In the data rows, the value 128 means zero.
Some points:
[186 121 150 103 173 102 112 127 162 135 160  99 139 120 129 138 150 158
 211 151 101 107  83 128 104 119 112 123 123 108 147 119]
[122  97 183 130 124 186 110 140 255 129 187 132  86 115 129  99 184  97
 254 180 167 127  86 155  99 162 125 127 191 124 118  94]
[135 122 132  85 124 123  97 130 133 141 116 154 123  96 111 133 143 166
 127 129 131 106 130 108 162 110 147 157 121 131 113 120]
[126  89 108 169 118 131 139 133 104 134 120 136 133 124 139 145 128 100
 109  96 110 108 106 139  67  86 103 127  85 150 110 120]
[143 119 200  83 117  85  71 116 126 154 121 123 122  87  91 164  94 138
 104 137 100 121 107 126  95 120 130 124  90 119 103  84]
[175 107  93 138 144 128 118 130  95 154 131 167 129  96 131 139 118 144
  71 118 145  88 168 135 118 124 118 119 119 199 167 111]
[125 205 127 133 102 243 152 107 139 255 107 158  61 127 208 118 127 139
 128 113 101 187 129 121 156 100 197 195 120 145 126 105]
[107 116 117 115 175 109 103 131 145 137 107 108 134 127  94 104 154 108
 114 130 135 194 132 103 117 116 109 108 255  96 122 145]
[132 122 174 129 134 139 170 191 103  89 255 123 127 129 167 114 199  87
 185 158 255 134 151 214 176 155 123 140 131 124 130 133]
[139 246 195 195 118 181 209 151 126  86 122 171 144 255 228 131 106 162
 128 255 117 126 255 178 141 106 212 134 108 108 126 198]
[128 134 119 132 120 118 152 140 138 138 121  84 206 133 119 116 138 101
  83  86 127 103 130 145 135 156 159  76 135 133  61  98]
[118 154 182 108 122 124 251 153 132 113 193 111 140 158 127  97  95  98
 167 194 124 111 144 133 136 161 101 142 104  35 119 255]
[138 107 180 144 116 226 133 172 203 132 210 174  97 114 109  99 152 103
 206 151 159 165 152 145 127 251 108 150 157 127 153 133]
[125 121 121 122 111 108 132 103 117 151  95 101  96 132 128  72 116 174
 101 128 140 143 117 106 119 117 180 163 104 125  53 144]
[113 131 107 130 113 140 133 163 158 158 120  75 202 172  99 131 116  92
 106 124 139 127 126 143 144 146 154  99 156  92  98  96]
[177 130 106 172 126 102 123 145  89 129 122 153 128 159  83 174 112 102
 103  99 122 116 150 140 159 128 103 113 131 174 158  90]
[128 125 133 119 141 136  98  68 141 106 123 125 230 163 105 151 112 100
 123 148 199 112 113 158 157 175  99 114 118 121 147 129]
[129 125 101  83  94 109 109 123 106 117 103 119 118 103 172 184 112 144
 103 122 121 151 100 106 158 105 125 117 144 135 168 118]
[130 133 119 192 137 127 124 102 129 107  71  97  93 119 131 105  80 164
 135  99  94 108 125 145 109  95 140  84 131 111 145 126]
[186 114 172  97 101 114  88 126 127 128 118 113 121 104 107 156 111 129
 127 121 100 137 158 130  97  97 121 131 113 138 104 157]
[ 93 133 121 108 138  99 102 117 118  96 119 187 100 127 140 134  87 140
  81  98 120  85 107  93 114 127 101 115 202 158 185 111]
[104 255 209 142 153 177 230 149  76  76 141 166 120 205 140 108 113 156
 140 255 130 120 160 158 131 123 124 156 109 115 136 255]
[127 103 100 117  82 139 114 187  77 130 128 124 125 131 107 255 128 130
 115 151 105 115 116 125  96 117 103 103 115 130 149 168]
[111 124  99 125 147 134 117 164 181 151 118  94 154 113  82 127 131  93
 103 134 144 162  95 128 152  74 126 103 226  66 125 113]
[132 149 112 133  63 117 127  62 151 139 126 128 113 113 140 153 127 152
  91  97 116 135 134 102 164 111 138 100 130 156 160 104]
[142 126 120 114 150 109 170 124 113 105 108 108 172  93 101  92 192 100
 107 130 122 126 131 121 115 145 163  56 122 159  95 112]
[132 116  93 174 137 113 123 130 126  81 104 110 108 138 142 139 147 170
  98  99 126 116 141 119 112 116 102 126  99 124 153 115]
[ 80 105 103 109 113 147  96 115  87 121 132 132 148 115 109 172 123  99
 132 141 124 108 125 109 110 189  86 136 122 143 130 127]
[ 86 136  95 133 123  73 129 140 149  89 134 114 138 117  80 145 179 221
 143 117 113 155 106  90 129  73 127  87 118 126 163 121]
[131 200 128 139  94 186 151 102 127 255 104 127  65 133 212 100 115 157
 132 101 128 184 134 105 176 124 214 240 102 153 120 106]
[165 128 108 196  85 109 108 144 149 121 103 121 143 114 112 137 121 118
 123  97 103  81  99 161 139 111  80 110 117  95 127 122]
[137 162 123 130  84 140 143 108 122 223 100 101  88 139 165  92 110 169
  97 107 144 145 129 121 150 119 213 220  70 155 109 122]
[ 83  90 163 113 141 108  98  94  92 128 139 128 132 130 120 136 112 127
 109 143  88 114 112 120 134  65 138 134  97 139  98 108]
[157 123 124 155 119 118 117 129 137  98 127 115 139 109 138 122 149 113
 112  99  97 101  99 112 139 132  96 135  93 163  89  96]
[111 109 147 110  86 130 107 104 147 127 127 110 124 126 121 146 129 130
 130 125 117 134 121  83  77 159 104 121 109 140 128 116]
[125 160 111 154 134  90 109 139  93  98 121 175 129 116 120 109 111 112
 110 121 104 106 102 135 110  91 111 127 153 143 130 121]
[112 115 113 157 129  80 132 159 121 120 111 160 143 122 129 102 106 108
 127 102 128 108 110 155  60 101 125 124 130  70 128 162]
[114 106 116 103 165 115  98 117 117 120  86 117 119 142 106  66 149  96
 134 132 115 160 121  83  62 119 115 114 210 107 106 157]
[ 33  92 122  96 167 128  99  90 131 142 133 117 107 122 128 156 112  96
 133 116  81 137 133 121 188 148  93 136 214 129 136 103]
[118  73 117 111 141 101 112 108 117 121  89 115 107 143 110  77 129 122
 139 133 122 141 111 104 104 107 139 122 141 109   0 161]
[121 131 103 166 117  88 132 169 187 104 127 133 211 120 110 147 110 110
 119 122 166 100 134 193 139 101 122 102 115 117 130 146]
[114 118  96 125 120 118 105 138  81  96 129 187 133  74 138  89 138 112
 120  88 118 120 110  78 133 143 123 148 135 187  92 102]
[179 122 124 183 116 143 120 108 131 104 100 139 179 156  77 102  94  94
 115 108 140  74  99 130 106 137  99 119 150 121 108 123]
[185 108 129  86  84 158 119 119 121 100 128 113 153 123 146 119  87 133
 120 107  95 115 137 132  78 146 117 187 109 132 124 141]
[148 109  97 107  96 143 109  85  84  78 123 102 132 120 130 164 102 125
  71 147 115 139  96 106 128 128 121 107 127  91 151 133]
[145  90 109 124 125 137 125 110 121 114 115 138 122  99  94 113 129 146
 133 107 135 122 169 101 116 141 128 156 124 149 127 136]
[106 125 105 114 159 111 149 156 106 155  92 115 127 108 145 134 101 131
 121  93 169 149 236 147 123 160 182  94 116  69 157 113]
[129 107 150 125 163 118 102 152 135 119 171 127 112  82 140 107 234 139
 182 151 131  80  96 114 106 113 147 137 128 143 106 126]
[140 113 150 140  90 118 104 110 117 159 129 112  88  98 114 150 110  79
 122 124 126 152 138 134 175 136 114 116  97 134 122 110]
[ 99 124 170  89 122 155 166 255 124 109 217 190 103 119 131 147 251 126
 154 124 255 144 146 194 161 239 108 191 138 122 143 158]
[141 136 102 170  65 130 132 124 215 103 103  72  93 109 126 134 144 151
 123 110 115 180  88 135 200  96 138 104 119 125 204 118]
[100  73 116 143 123 141 116 130 112 131 111 131 125 108  94 146 124 133
 132 114 136 143 166  91 122 112 112 126 136 157 145  85]
[163 108 125 140 125 130 122 103 118 143 132 165 148 103 223 151 119 117
 122 110  98 113 137 186 153 145 105 113 107 145 148 119]
[ 86 207 118 132 184 172 192 135 117 150 107 186  70 125 140 101 173 154
 162 132 109 198 139 140 146 124 186 163 123 140 128  96]
[120 114 124 142 149 114 106 114 111 132 135 124 139 191 106 160 114 135
 100 104 128 125  98  67 107 123  86 138 150 147 119 113]
[109 116 122  84 255 121 163 146 103 120  78 101 138 112 116 129 140 103
  87 126 140 153 191 119 154 133 164  80 122 124 132 111]
[116 113 132 123  93 107 138 120 143 125 116 141 127 135 115  92 107 202
 107 109 116 112 133 186 112 117 101 127 133 127 165 147]
[ 96 123  87 126 134 123  95 115 203 106 118  96 138 136 136 164 140 131
 123 126 127 144 128  89 155 108 116 105 121  69 168 106]
[ 95 139 131 152 136 116 119  62 141 118 115 180 127 127 128 131 115 129
 120 112 113 112  71 137 125 140 111 124 147 143 189  78]
[138 120 132 148 128  92 121 108  92 124 105 132 132 106 175  89 110 143
 138 107 102 101 131 144 158 132 115 106 113 130 108 135]
[169 126  98 146 142 139 136  94 111 110 127 150 155 238  64 122 110 114
 120 109 121 102  78 141 125 141 105 162 134 238 110 122]
[186 122 145 147 247 135 104 155 132 127 184 115 141 121 127 115 163 128
 176 141  93 100  79 104 107 124 129 127  79 141 149 141]
[178  94 152  92 133  93 126 125 132 120 119 116 126 113 114 143 144 192
 165 135 120 136 140 161 104 119 122 129 105 127 101 153]
[169 128 190  16 129 128 175 168 142 112 255 113 153 147 125 110 111 104
 200 167 164 126 136 138  98 166 110 124 108 117 137 168]
[123 134  92 126 118  96 106 116 135  90 120  99 135 101 133 127 100 123
 134 129  87  72 168 107 139 114 119 114 103 106 130 106]
[114  86 144  93 129  97 119 105 108 124 129 111 104 147 123 123  87  79
 128 121 110 142 116  99 131 127 129 133 108 149  97 117]
[ 71 113  87 137 113 123 128 107  82 139 124  78 131 147 141 140  87 116
 125 129 157 132 144  98 135 172 144  89  80  49 154 126]
[109 230 128 132 133 214 173 125 132 188 102 170  58 105 182 110 144 140
 142 121 108 217 132 134 133  85 186 172 131 130 130 106]
These points spread out most along one direction. Take the direction at right angles to it along which they spread out most. Go by this last direction. How many in every 100 of the points above lie lower along it than each point below? Round to a whole number. More than half of the points above lie lower than the first one.
[114 106 116 103 165 115  98 117 117 120  86 117 119 142 106  66 149  96
 134 132 115 160 121  83  62 119 115 114 210 107 106 157] ~ 69
[178  94 152  92 133  93 126 125 132 120 119 116 126 113 114 143 144 192
 165 135 120 136 140 161 104 119 122 129 105 127 101 153] ~ 75
[131 200 128 139  94 186 151 102 127 255 104 127  65 133 212 100 115 157
 132 101 128 184 134 105 176 124 214 240 102 153 120 106] ~ 0
[116 113 132 123  93 107 138 120 143 125 116 141 127 135 115  92 107 202
 107 109 116 112 133 186 112 117 101 127 133 127 165 147] ~ 37
[186 122 145 147 247 135 104 155 132 127 184 115 141 121 127 115 163 128
 176 141  93 100  79 104 107 124 129 127  79 141 149 141] ~ 85
[118  73 117 111 141 101 112 108 117 121  89 115 107 143 110  77 129 122
 139 133 122 141 111 104 104 107 139 122 141 109   0 161] ~ 56
[113 131 107 130 113 140 133 163 158 158 120  75 202 172  99 131 116  92
 106 124 139 127 126 143 144 146 154  99 156  92  98  96] ~ 71
[112 115 113 157 129  80 132 159 121 120 111 160 143 122 129 102 106 108
 127 102 128 108 110 155  60 101 125 124 130  70 128 162] ~ 74
[ 96 123  87 126 134 123  95 115 203 106 118  96 138 136 136 164 140 131
 123 126 127 144 128  89 155 108 116 105 121  69 168 106] ~ 57
[177 130 106 172 126 102 123 145  89 129 122 153 128 159  83 174 112 102
 103  99 122 116 150 140 159 128 103 113 131 174 158  90] ~ 49
[ 99 124 170  89 122 155 166 255 124 109 217 190 103 119 131 147 251 126
 154 124 255 144 146 194 161 239 108 191 138 122 143 158] ~ 97
